Each path below is one point turned by a fixed rotation once a step. After each direction that follows a path, write how fast that rotation turns it, in degrees per step (0 if it stays still).
Each turn is a multiple of 5 degrees from 10 to 175, or 0.
Each row of a path follows its step; steps can be skipped.

step 0: [ 21 -15  -5 -24  -9   0   3 -15   6 -22  27 -13  -1  -6  14  19  14  -5
  -7 -14 -26   8  -2  -8   3  26  20 -17  16   2   4  -4 -11  -1  10   2
 -24   6   7  13   6 -20   4  20  -7]
step 1: [-12  -8   7  11  -3   9 -13  -8  12   9  -2 -25  -2 -18   5 -32 -16  13
 -24  -7 -17  27 -17  13  -8  -9  -8   8  14   4   3 -23   8 -13  -5  19
  24  -5 -10   5   3   0  17  -7 -13]
step 2: [  3  25   4   1  12  -7 -19  17   1   9  -9   1  -8  -3  22   7  -9 -11
  -6  20  -4  12   6  11  -2   8  16  22 -17  -7  -5  22  11  12  15 -13
  11   3  -6 -35   5  -5 -20 -32  -3]
step 3: [  7  -1 -13 -15  -7 -18 -14   6 -40  -2   6  25  19  19  -7   6  -1 -11
  -2 -15  20  -4   5   7   4   5  -6  -1 -26 -13 -17  -5 -13  -3  12  27
 -20  11  -4   9   3  -4  24  -6  -6]
step 6: [ -5   6   3  14 -17   8   9  16 -27  -7   6   4  13 -34   4  15  18  -3
  24  -5  -6   8  18  17 -25   4  15 -26  -2  -3  12 -13  12 -15   0   5
   5  -3  10 -16  21  -8   1  13 -11]
step 7: [  1 -11   9   3 -19 -28 -19   2  25 -27  31 -18  -9   6   5 -10   1   5
 -11  -8  -2  18 -28  -5   1   3  11 -11 -16  18   2   6  23   2  -1   6
 -27  -5  10  -1  -4 -11   7  -3   0]
step 8: [  7  -8  -9 -21  22  13   4  15  15  -3 -10  -3   4   8  19   0 -36   4
 -20 -20 -12  17   2   4  -1  19 -14  15  20 -10  17   3  -8  13   5   5
  17 -12  -7   0   0  -5  25 -21 -10]
step 9: [ -2  15  10   7  -3  16 -14  -5 -12  13 -19   1   4  -6  17  -4  11 -19
 -13  15  21   4  10   0 -23  13   9  38 -15   6 -22  -6   4  -7  30   3
   6  16 -13   7  11  17  -4   7 -14]
step 11: [ -9 -13 -35 -13  -4   3   9  -6   2   6  17   3  14  -5  21   2  -3  25
  -4   5   7   1  24  -7  33  15  -7 -18   0   0   7 -22   2   4 -22   7
 -15   6 -18   7   4  -1 -14  -8  25]
[ 3  7 -5 -2  1  2  2  0 -6 -5 -3 -8  3  3  1  2 -3 -6 -1 -7  0 -1  7  4
 -4  1  2  1  0  2  6  1  1 -3  2 -4  1 10  1  5  3  0 -2 -1 10] -> 120
[  1   1  -3  -2   0  -2  -4   4  -1   4  -5   3   3   5  -1   0   3  -6
   7   1  -2   1   0  -4   7   3 -10  -2  -1   3   2  -7   0  -5  -4  -7
  -2   3  -6  -5   0   7  -2   7   0] -> 55
[  4   3   4   0   7  -6   4  -2  -3   1   7   2  -3   7   2   0   4   4
  -7  -4  -4  -4  -3  -2  -1   0  -4   1   0 -11   4   2  -5 -11   1  -6
  -4  -1   2  -2   2  -4   1  -1  -3] -> 145
[  3   4   1   1   2   0  -3   6  -4  -3  -2   4  -1   5  -3  -4   8   1
  -2   9  -6  -2   6   1  -5  -4   1  -7 -10   2   4   1   3   3  -3   5
   1   0   1  -1   6   0  -3  -5  -3] -> 95
[  1   1   3   2   4  10   2   0   1  -1   0   0  -2   0  -1   3   1  -3
   2   0   1 -10   2  -9   2   3  -8   7  -7   3   2   4  -2   4   4   3
  -1   3   1   8  -3  -2   5   4  -7] -> 70
[  8  -3   2  -1  -1   6   0  -5   5   0   5   2   8   4   1   4  -3   0
  -1  -5   5   8   3  -4  -3  -2  -7 -11  -3   2  -6   6   0  -2  -3   1
  -3   3   1  -1  -3  -1  -3  -5  -1] -> 95
[ 7  6  0  5 -1  8  5 -4 -1  5 -3  0 -3  0  5 -2  4 -3 -9  2  1  3 -2  7
  1 -1 -6  1  7  0  5 -3  2  6  1  2  1 -1  4 -3 -8  8 -1 -1 -1] -> 100
[ 1 -3  4 -2  1  1  5 10  8 -7  1  0 -1  3 -1  2  3  1  0 -5  3 -1 -2 -4
 -9  2  0 -3  5  4  4 -2  7 -3  8  0 -1 -7  1 -2  3  7  1  5  2] -> 45
